Rotation paths and how fast each direction turns (degrees a step):
Each turn is a multiple of 5 degrees from 10 to 175, or 0.
Each row of a path follows its step; steps can be skipped.
Rotation 1:
step 4: [-16   5  -8 -12 -11  -3  -2   3  14  -8 -12  -3   1  20   2  20  -1  -9
   2 -14   5 -23  -4 -13 -12   0  16  -6  -8   8 -24  -1  19   7  29   6
 -14 -18   1   7  10  10   0   1   6 -10  -2  -7  26 -22  12   8 -12  13
   2 -12   6 -17 -19  -7 -23   3   2   5  13   2  -5 -11 -11  16  -2]
step 5: [-19  -3  12  13 -12 -32  18  -4   8   3   5  21   8   2 -19   1   1 -12
  -8 -11   0  -5  -8   6 -17  -9   5 -11  10  10   7  -2  -3   9   1   1
  13 -14 -21   0  -6   0   7  19  -8  11   3  24 -13   4  21   5   8   1
   1 -11  22  19  -6 -14 -22  12  11  -9  17  13 -12 -10   5  -2   1]
step 16: [-15  -3 -16   6   6  -8 -13  10   1   8  11   3 -12  12   7   5  -4  19
  -3  18  -3  -5 -11  10   3   3  18 -10  -3  11  -3  14  20   3  23  -7
 -11  14  -6  21  10  -8   8  10 -15  13 -31  15  13  13  13  -8  -4  -5
 -15 -16  -5  -1 -15  -6 -11  -9  -4   2  20  11 -22  -7  -3  -1  26]
step 18: [-20 -18  -3 -19  25 -10  -4  -5 -27  10 -16  17   8   6  -8  -3 -19   4
 -16  -1  -6  -5  -1 -14  -6   9  11 -23  -8   9  -5 -10   5  -6  -8  12
  -4   2   3  19  -5  14 -11  29   7  -2  -4  13  10  10  -3 -13 -12 -12
  -6   7  14  18  21   7 -12 -14   6   8  20  -6  -3  -3  -6  -6  -5]
step 23: [  1 -11  -6  24   3 -16 -23   5   7  -3   1   2  20   0   8   2   5   5
 -12 -16  -9  -3  -2  -9  -6   2   6 -23  -5  -3  -6  -2  -5 -14 -15  21
 -19  27  12   8  15 -12  -8   8  21  -7   0  18 -17  13  24  -5  -2  -8
   9   0   3  -3  -5  -7   9 -19  -3   5  16  10 -19 -25   4  -9  -7]
step 27: [ -8   4  -6 -13  19  -6 -17  -1  11 -14 -21   6  -7  13   1  11  -2 -16
  -8   6  10 -27  23  -5   8  10   3 -15  10   1 -18  -2 -14  12   8  -2
   3 -11 -11  18   5   6 -14  13  11  -5  -1  20  22   1  14   0  13  16
   3  -8  -9 -18   0   3 -13 -13  11  19  12  -1   2  -8 -26 -13  -9]
step 29: [ 14  17   9   0  10 -24 -11  -1  10  31   5  -6 -20  17  15   6  -1  13
 -22  -3  -3 -11  15  -9   2  -9  23 -21 -11 -10   2  17   8  -1   4   6
   0  12 -12 -11 -10  -3  -4   9   6   2   5   2  32   9 -22  -1 -15   2
  10  -3   7 -15  -1   6  -5  -4 -12   1   9  20  14  -1  -4  -5 -10]
Speeds:
[ 2 -2  0 -3 -1  0  2  2 -3 -2 -5  0  2  1 -2  0 -3 -2  3 -6  1  0  3  2
 -2  1 -5  0 -1  5  3 -1 -1  4  0  5 -5 -3 -2  1  1  0 -4 -4 -2  0  4  2
 -2 -4  2  2 -2 -2 -5 -2  3 -4  5 -1 -1 -4 -1  4  5 -2  1 -7 -1 -2 -1] | 80
[-2  3  4  1  1  0  1  2 -3 -3  0 -3  1 -1  3  5 -2  3  2  1  0  2  2  1
  3  2 -4 -3 -2 -7 -5  0  0  0  1  0  0 -1  5  4 -3 -7 -1  3 -2 -3 -6  4
 -2  4 -2 -4 -4 -3  0 -1  1  1  2  5  0 -3  1  1 -2  0  1 -4  1 -6  2] | 10
[ 6 -3 -1  0  3  2  0 -2 -1 -1  4  1  4  1 -2  1  1  7 -1  1 -2 -2 -5  0
  0  5  3  0  0  1 -1  1 -4  6 -2 -3 -1  4 -1  4  0  5 -2 -4  5  4 -2  1
  0  3  1 -5 -1  2  3 -2  1  0  5  2 -1 -6 -3  1 -1 -3 -2  2  1 -2  1] | 10
[ 0  3  0 -2  4  0 -6  0  3 -4  4  0 -1  2  1 -2  3  3  2 -2 -2 -1  2  2
 -2 -2  1 -2 -4 -2  3 -5 -4 -3 -3  0  0  0  2  1  0  3 -4 -2 -2 -2  1  4
 -3  5  2  3  3 -2 -7 -1  1 -2 -3 -1  6 -2  4 -2 -2 -5  1  1 -6  1  5] | 85
[-6 -2  1  0 -1  0  2  2  2 -1  2 -2  2  0  3  1  1 -2  5  0 -1 -3 -6  1
  0 -2  3 -2 -1  1  2 -3 -2  5 -1  5  0 -4  1 -1  4 -5 -3 -2  5 -1  1 -3
 -3 -1  5 -4 -1 -1  4 -5  1  1 -8 -2  3  2 -2  6 -2  0 -2  2  2  2  2] | 35
[ 2  3  4 -4 -6  1  1 -4  3  0  2  1  0 -1  2 -2  5 -2 -2  3 -3  3 -1 -4
  1 -3  1 -1 -3  0  2 -2  2  0 -6 -2  1 -1 -1 -2  6 -2  6  5 -1  0  3  2
 -2 -1  1  0  1 -1 -2 -4  1 -1  1  2  0 -5 -8 -4 -1 -1 -2 -4  2 -6  0] | 125
[ 1  2 -1 -1  0  0  3  3 -2 -5 -5 -3  1  1 -2 -4 -1  2 -1 -2 -6 -1  4 -1
  2 -2 -2  1 -2  1 -1  5 -4 -1 -7  0  2 -5  0  1  1 -1  2  1  2  0  0 -3
  0  7 -1 -3  2  7 -4 -4 -2  4 -1 -1 -5 -1  1  0  1  1  1  0  3  8  1] | 55
